Named moves, each a turn or a mirror, and the order they were made in; the first pair answered:
F (before -> after):
[  0  12  -4 -19 -30  -4  30 -17  10   6  -6  17  -2   7   0   4  -2  13
  19  12  -4 -23   0   2 -11 -15  -6  -5 -14  19 -19   0   4  -3 -15] -> [ -3   9   6 -17 -17 -11  13 -19   5  11  10  20   7   7   3  15  12  12
  21   9  -6 -36  -8  -3  -8  -1 -13  -4 -13  13 -11  -2  12   7 -21]
[-18 -16   0  15   7 -12   8  -2  18   1  17   1  -2  18 -15  16   6  12
  16  -9   4 -26  -2   1  -4  -2  11   2  16 -15 -15  10   1   2 -20] -> [-16 -13  -9  13  -4  -5  24  -2  23  -2   2  -2 -11  17 -16   6  -5  13
  14  -7   6 -14   6   6  -7 -15  16   2  15  -9 -22  11  -7  -6 -14]
[  8  23  -4   0  36   1  -4  24 -28  12 -24  -3  -4 -22  38 -26  -8 -28
 -10  10 -11  41  -5 -16  29  21 -11  12 -21  -7  26   0   3  14   2] -> [  8  24  -6   0  34   3  -1  24 -28  12 -27  -4  -6 -21  38 -27 -10 -28
 -10  11 -11  43  -4 -15  28  19 -11  12 -22  -5  24   2   1  14   2]
B (before -> after):
[-24 -11  19  -5  -4   3 -16   0  -7  12  45   0 -17 -22 -14  24   2   9
   9  -8   7 -11  15   8  -8   7   8   6  26  15  15  -4   2  -4 -25] -> [-22 -13  18  -5  -2   5  -8  11 -11  15  37   3 -14 -23 -13  22  11   7
   8  -7   7  -6   5  13  -3  16   1  10  27  18  10  -5  -4  -6 -38]
[ -3 -10   9   6  16  -2 -10   5  10   7  15  -4  -7   5  -6  20   2   1
  18 -10  11 -25   8   7   2  -3  19   2  11 -11   6  -1  11  12 -16] -> [  1 -11   8   7  18   1  -2  16   6   9   7  -3  -6   5  -5  18  12  -1
  18  -8  10 -19  -1  12   6   7  11   5  12  -8   0  -3   4   9 -27]
[ -6  -4   4   9   9  -5  -4  10   0   7   2   7  12  -7  -7   4  19  -3
   2  -1   4   2 -19   5   5  12   0  12   9  -3  -8   4  -5  -1 -22] -> [-13  -1   5   8   6  -9 -21 -14   9   0  18   2   8  -7  -8   7   1   2
  -1  -5   5  -8   3  -8  -7  -8  14   5   8  -7   3   5   8   5   6]
K (before -> after):
[ 17  -4  16 -11 -15   3  10  14  -9  19 -12   2   9 -21  11 -15  10 -21
 -21  -3   3  21  12  31   7 -12  14  -6  17   4   5  13  -7  -6 -21] -> [  6 -14   8  -1 -23  -2  27  13   9  11 -16   4  10  -1  -4  -2  17  -6
  -4 -10  -2   1  -2  35   5 -14   5 -14  21   4 -13  11 -16  -8 -35]
[-12  13  -9  11  14  -4  10   1 -13  -4  -3  -9   8   1  24 -11 -22  -2
  11 -15 -35   1  -7 -16  22   6  -6 -10  -7 -18   4 -23  -7  -9  -5] -> [ -3  15   1  -9   9   4  -7 -17 -20  -9  -3  -5  25  -5  18 -19 -14  -2
  -9  -7 -31   1 -18 -12   6   7 -10 -18  -3   1   8 -23   8 -20  -6]
[ 50 -22  16 -28  19 -15   7  37   5  22  -9   9   4   4   3  -1  11  11
   3  28  19  14  11   2  21 -45 -11  16  47  27   5 -17 -32 -14 -10] -> [ 48 -25  14 -25  15 -17  12  35   9  19 -10   9   6  11  -3   2  12  16
   5  27  16   5   6   4  19 -46 -14  14  47  28  -1 -16 -32 -16 -13]
Pairs:
(two moves a pair)
[  3   4   1 -12  35 -22 -10  12  32  24  12  -7 -19 -18   4  -1 -10 -20
 -27 -11 -47 -13  32   5  -5  10   6 -10   3 -10  16   6 -36   0  17] -> [  5   0   6 -31  17 -13 -12 -10  36  12   2  -1   1 -11 -18  -4   1 -11
 -41  -4 -45 -24  10  17 -30   6  -5 -26   9  15   6   6 -27 -20   7]
F then K
[-11   6 -13  29   1  -8 -12  -3   0 -20   9 -33 -10  -1  12   2 -37  -3
  -5 -42 -13 -10  40  -7  -6 -17   1 -21 -21  -4  20 -10  -7  12  35] -> [-19  -2 -17  33  -7 -10  -1  -8  11 -27   7 -31  -5  14  -1  11 -30   9
   2 -46 -18 -26  25  -3 -10 -18  -7 -29 -18   1   6 -12 -11   7  24]
K then K
[-12  -9 -29   2 -27  -1  24 -22   5  -7 -22   2   1  26  13   9 -31  -9
   0  -1  -9  -7 -19 -17 -11   0   0 -38  11  18  -3 -25   9  -7  25] -> [-14  -5 -19  15   3 -14  -1  -7  -9   9   3   0  -3  12  36  18 -28 -25
   8  -8 -10  -5  -4 -35  11  19   4 -20   5  -9  21 -27  14  20  29]
F then K
[ -8 -15   2 -18 -35  10  16 -38  30 -29 -10   0  21  30 -46   8   5  32
  -5   1   8 -40 -17   7 -48 -25  -5 -33  18  31 -29  -5   1 -27   0] -> [  2   9 -13  28  13   0  34  44   2  15 -13 -19 -44  -9  24  -8 -38 -13
  22 -11  10  30  51 -15  29 -14  27  25  -5 -32   1   2 -35  20  23]
B then K
[ 12  14  -9   7  -7 -23  51   9   4  36 -13 -17 -23  -3  -7 -32 -36 -38
 -34   3   5  32  32 -20 -21 -49  27   0  32  -8 -17  23   9  22  33] -> [ 23   6  -2 -17 -18  -9  61   8  -6  29 -35  -5   8   5 -29 -40   2 -30
 -51  16   6  27 -19   5 -36 -25  -3 -11  40  26 -37  21  10  -4 -10]
B then K
[ 24   7  13  -9  -5  15  -9   0 -21   1  -6   8  14 -14   1 -20   5 -15
 -28  19  12  21  -2  13  -9  13  -5   7  11  16   7   6   3 -19 -13] -> [ -1 -10  -6  26  -5  -4  25  17  10  -2  -5   7   2  22 -11  11  11   6
  15  -4   1 -12 -13  14   6  15 -14   4   9  -5 -22   2 -22  -7 -29]
F then K
[ 43  10 -14   7 -12  13  13  26 -18   3 -24 -11  -6  19   0  -1  17 -12
  -1  38  -9  12 -12 -28  28  -7 -27  -9 -33  -7  14 -17 -21 -14  19] -> [ 40   8 -15   9 -13  11  19  26 -11   1 -25 -12  -5  25  -6   3  19  -7
   3  36 -11   7 -15 -26  26  -7 -30 -11 -32  -7   7 -18 -25 -15  16]
K then K
[-29   9 -16   8   4  -8  -2  -7  19  -6  -2   5  -9 -18   6  19  -7  15
  19   1 -12  -3  10 -19  13 -24  19  -8  -6   4   5   0  10   3  18] -> [ -8  17  -5 -10  11   7  -6  13 -10   4 -20  11   5 -38  14  -2  12  -2
  -4  17  -8  25 -11  -6  19   2   5   1  -5  20   9   1  10  -9  -9]
B then K
[-20 -41  -6 -33  11   9   3  -6 -24  15 -13  27  12  -6   4  16  11  13
  31   4 -17 -26 -12  24   7  16 -12   6   3 -27 -43 -12   1 -12 -30] -> [-12 -35   3 -49  10  16 -13 -16 -36  15 -12  29  23 -18   7   5  12   6
  12  12 -15 -18 -13  26  -1  17 -10   6   5 -15 -31 -11  13 -18 -28]
K then K
[-34   0  15  -5   3 -13 -10   2   7  -9   8   5  29  -1  -7  -2  15  -7
  15  -5 -10  -2 -13  21  41   5   5 -25   6  19   3 -21  -7  23   6] -> [-24   9   6 -11 -11  -3   6   5   5 -11 -15  -1  13 -11  -2 -22  -6 -13
   6   2  -4  27   6  25  39 -15  18 -21   5  26   1 -16 -15  14  20]
F then K
[-14   3 -23  18   1 -11  23  11  14  -7  -1  -7 -13   9   2   6  -6  -2
  18  -3 -12 -13   2 -11  20   1   0  10 -18 -13  -9  -3 -14   4  17] -> [ 12  12  -2 -18   3   8  -4   2 -18  -5  -7   1  12 -19   6 -20   7 -18
 -21  18  -4  11 -12  -3   4  15  -4   9 -13  15  10  -3   5 -12  10]
K then B
